In the rows, 128 means zero.
One hidden turn or mirror swaps the rows below in pairs. Which row is each named row swapped with?
The rows were stretched afterwards, more along some directions than others.
luti: [170 143 128 120 173 139 124 117 149 129 139 143 147 116 128 128 153 142
 127 131 142 110 103 137 133  95 158]
guse: [148 103 121 130 127 104 113 132 165 121 135 127 111 142 127 157 136 130
 113 137 173 139  91 144 139  91 130]
lemu: [123 130 124 126 174 126 138  99 126 127 129 122 159 140 114 122 156 138
 127 114 151 121 120 125 133 114 160]
loz: [151 106 126 102 143 114 116 127 133 123 131 133 131 146 121 152 123 129
 118 135 157 138 108 132 121 124 153]
kitu: [150 129 129 107 171 109 154 119 148 119 130 151 159 140 118 136 175 124
 128 114 136 132  88 135 142  82 156]
deg: [146 140 135 108 165 106 152 118 153 123 136 150 161 140 113 142 175 128
 130 116 139 133 103 128 141  89 164]
bimav: [129 142 126 138 159 135 128 127 154 129 137 173 146 142 125 135 141 123
 130 117 159 126 100 132 142  92 144]
bakub: [145 138 131  97 167 111 151 113 152 130 136 148 157 135 112 145 174 125
 131 119 141 139 100 125 137  91 158]
Genof: [151 114 125  94 157 126 126 133 128 125 129 139 148 139 120 141 118 142
 115 140 147 132 106 137 117 128 163]
lutut: [131 134 140 117 152 134 150 129 169 152 130 132 144 112 123 151 153 138
 131 142 155 149 123 124 127 108 138]
vigi: [141 110 109 131 149 124 135 142 136 100 121 119 134 126 118 131 138 145
 101 130 153 130  90 143 136 103 146]
tet: [125 120 113 119 165 109 127 109 160 116 145 135 148 148 121 146 170 137
 121 114 154  99  84 134 154  96 136]
rak: [146  99 118 128 128 104 112 134 163 123 131 122 109 141 126 158 137 127
 111 135 176 139  95 146 138  97 129]
tusuk: [137 101 106 130 138 107 110 108 153 121 127 134 110 148 142 140 134 120
 120 125 177 115  85 152 130 104 125]
minu: [146 130 113 115 153 117 140 115 172 158 129 120 131 118 129 152 160 134
 142 132 161 129 115 133 131 110 122]
simo: [131 136 129 101 155 121 113  85 166 156 151 143 146 137 119 144 149 127
 126 137 175 134 107 108 137  88 135]
nudu: [145 132 129 143 168 130 142 134 151 129 128 136 149 121 117 123 167 143
 119 122 148 142 118 136 152  79 138]
Nis: [117 124 102  99 144 125 105 101 167 142 126 134 130 110 137 144 128 137
 107 132 182 135  95 113 135  90 111]
ragel: [157  96 134 115 133 117  98 121 154 122 142 136 122 139 128 139 155 154
 117 132 164 133 112 147 126  89 157]
Kiba: [148 105 130  95 142 124 120 129 134 132 132 133 134 141 118 146 118 134
 118 140 155 136 102 126 116 126 151]
Bogu: [141 106 131 128 159 124 112 130 133 126 125 114 125 140 122 128 145 148
 107 110 176 122 137 136 113 116 173]
rig: [154 110 131  98 145 125 112 128 129 125 135 139 131 144 117 145 119 134
 116 142 156 139 108 129 113 121 158]
bul: [107 115 121 127 137 123 142 133 155 130 135 117 141 139 116 134 170 151
 128 120 159 126 126 128 135 117 135]
Vab: [126 118 136 123 153 135 150 141 148 127 129 124 145 113 119 141 154 138
 117 138 145 148 111 131 134 105 142]
fel: [147 125 128 114 148 121 141 117 171 161 133 117 130 118 121 151 163 132
 143 142 159 144 123 129 122 103 129]
dez: [124 123 138 104 148  92 136  89 155 132 138 100 133 146 126 150 182 123
 124 120 160 114 114 128 138 108 146]
kebe: [163 140 124 111 175 146 125 114 135 127 129 146 155 121 125 121 136 141
 126 133 138 114 101 129 127 100 153]
Nub: [105 116 101 113 135 124 114 104 165 137 118 132 133 115 139 131 131 142
 106 125 179 125  97 122 139  89 102]
gamem: [127 143 122 136 156 127 133 124 162 127 138 174 151 142 126 137 144 124
 130 119 159 128  95 129 146  89 140]
sol: [119 114 110 134 161 119 124 105 133 117 133 126 133 151 132 132 148 128
 124 117 165 116 107 143 129 125 141]
bapi: [131 138 130 128 180 131 143 110 133 130 132 131 163 135 114 124 165 144
 126 116 148 131 128 124 140 105 159]
zol: [126 126 139 118 146 131 155 137 159 136 129 125 146 114 122 149 152 142
 120 143 153 145 113 132 134 108 146]
gura: [149 103 138 129 151 123 115 134 135 126 125 115 122 139 120 129 140 158
 109 112 167 124 136 138 115 115 178]
rezet: [123 128 133  99 153 106 117  76 163 154 146 124 144 142 118 148 159 120
 129 131 171 126 110 113 136  91 137]
risu: [135 114 114 130 152 124 143 143 137 101 124 121 142 125 117 135 144 145
 104 129 150 131  91 140 140 104 148]
fus: [121 121 134 123 154 132 153 135 146 123 123 126 146 118 120 144 156 137
 118 135 150 148 113 129 136 104 138]
lufu: [148 130 129 138 138 112 124 117 174 131 155 127 120 131 130 159 181 125
 132 123 163 126 101 133 151  97 141]
noso: [140 109 111 134 147 121 141 142 137  99 121 119 135 132 119 132 139 148
 105 128 151 130  90 143 136 103 145]
Bizim: [125 119 121 112 154 113 116 109 164 120 155 156 153 145 125 144 173 129
 121 124 150 121  84 130 159  84 132]
riba: [146  99 124 119 131 105 115 132 155 122 133 126 115 144 123 160 133 129
 113 137 169 141  96 138 134 110 138]
rasi: [102 105 108 124 128 127 121 129 161 130 125 122 133 127 125 125 142 164
 109 129 171 121 115 131 130 100 117]
fen: [158 130 133  94 171 139 130 124 129 130 128 147 158 131 118 132 124 146
 120 136 138 126 109 125 113 123 169]
nupad: [128 118 104 122 165 110 133 119 155 120 138 127 146 144 125 139 165 135
 120 111 154 104  93 133 147 107 130]
Guk: [116 110 133 138 132 114 143 133 160 130 150 124 137 148 111 141 182 145
 130 120 157 127 118 132 142 114 149]
gavi: [117 117 107  99 136 122 106  92 157 139 120 130 123 115 139 138 125 136
 111 127 180 131  94 118 130  92 108]
duta: [146 140 131 102 171 112 151 120 155 123 139 154 165 134 114 138 175 127
 126 116 139 133  96 125 143  86 162]
Goro: [153 110 122 124 158 110 140 130 159 111 131 151 137 145 130 127 160 130
 119 121 151 116  82 155 136  76 148]
totev: [121 119 132 124 152 131 150 136 147 118 127 124 148 117 119 140 152 138
 113 135 151 140 109 128 136 103 145]
rone: [129 111 121 132 151 124 143 145 141 104 124 120 139 125 117 135 145 145
 103 130 150 132  97 137 139 106 146]
vut: [137 118 123 129 145  96 145 117 141 111 117  99 122 132 130 135 175 132
 118 115 146 117 112 150 137 107 147]
Pib: [128 142 123 138 152 127 131 131 163 131 137 170 146 142 127 139 145 122
 131 116 162 130 101 129 146  97 140]
Sud: [147 136 108 139 130 109 135 133 155 118 120 143 116 132 141 143 150 122
 132 120 150 134 100 149 143 103 127]
Vosi: [145  99 140 130 146 119 110 126 132 126 125 114 114 137 124 124 141 153
 112 112 166 124 137 143 112 108 167]
Siso: [120 131 103  97 149 124 104  97 159 138 124 128 131 113 137 145 136 128
 107 127 184 133 100 111 133  97 118]
bez: [159  97 137 125 139 115 105 126 139 125 132 121 117 139 124 128 146 153
 112 118 165 128 131 147 116 105 172]
sekol: [145 130 134 111 147 131 143 122 170 160 127 126 136 108 127 149 154 133
 135 144 156 148 124 128 124 103 130]
rirul: [134 123 127 139 138 107 128 121 171 130 155 120 120 139 118 160 184 135
 134 122 162 123 109 138 146 105 145]
sozen: [133 141 120 142 139 128 126 130 160 133 138 166 131 138 129 137 141 120
 131 124 161 133  98 132 139  92 134]
luk: [165 129 123 102 172 148 128 124 128 131 124 146 155 121 124 120 122 145
 122 137 138 124 109 133 113 115 159]
tepu: [145 105 126 127 161 124 112 127 128 123 123 122 121 142 121 136 129 151
 110 109 173 120 129 137 114 113 182]
rosor: [119 131 103  95 149 117 109  96 160 139 124 127 127 113 133 155 130 133
 108 126 180 131 101 111 135  89 128]
lup: [160 128 115 108 143 131 108 108 159 145 143 154 132 128 120 136 126 132
 121 143 171 144  89 118 134  86 127]
kenuz: [146 102 122 123 129 105 113 135 160 125 135 126 114 144 124 161 135 128
 113 137 174 139  96 142 137 103 136]
nem: [143 114 130 104 153 121 102 111 162 123 158 154 144 143 125 142 167 133
 124 132 159 126  95 134 141  81 146]

lup swaps with nudu
kenuz swaps with risu
Guk swaps with Bizim

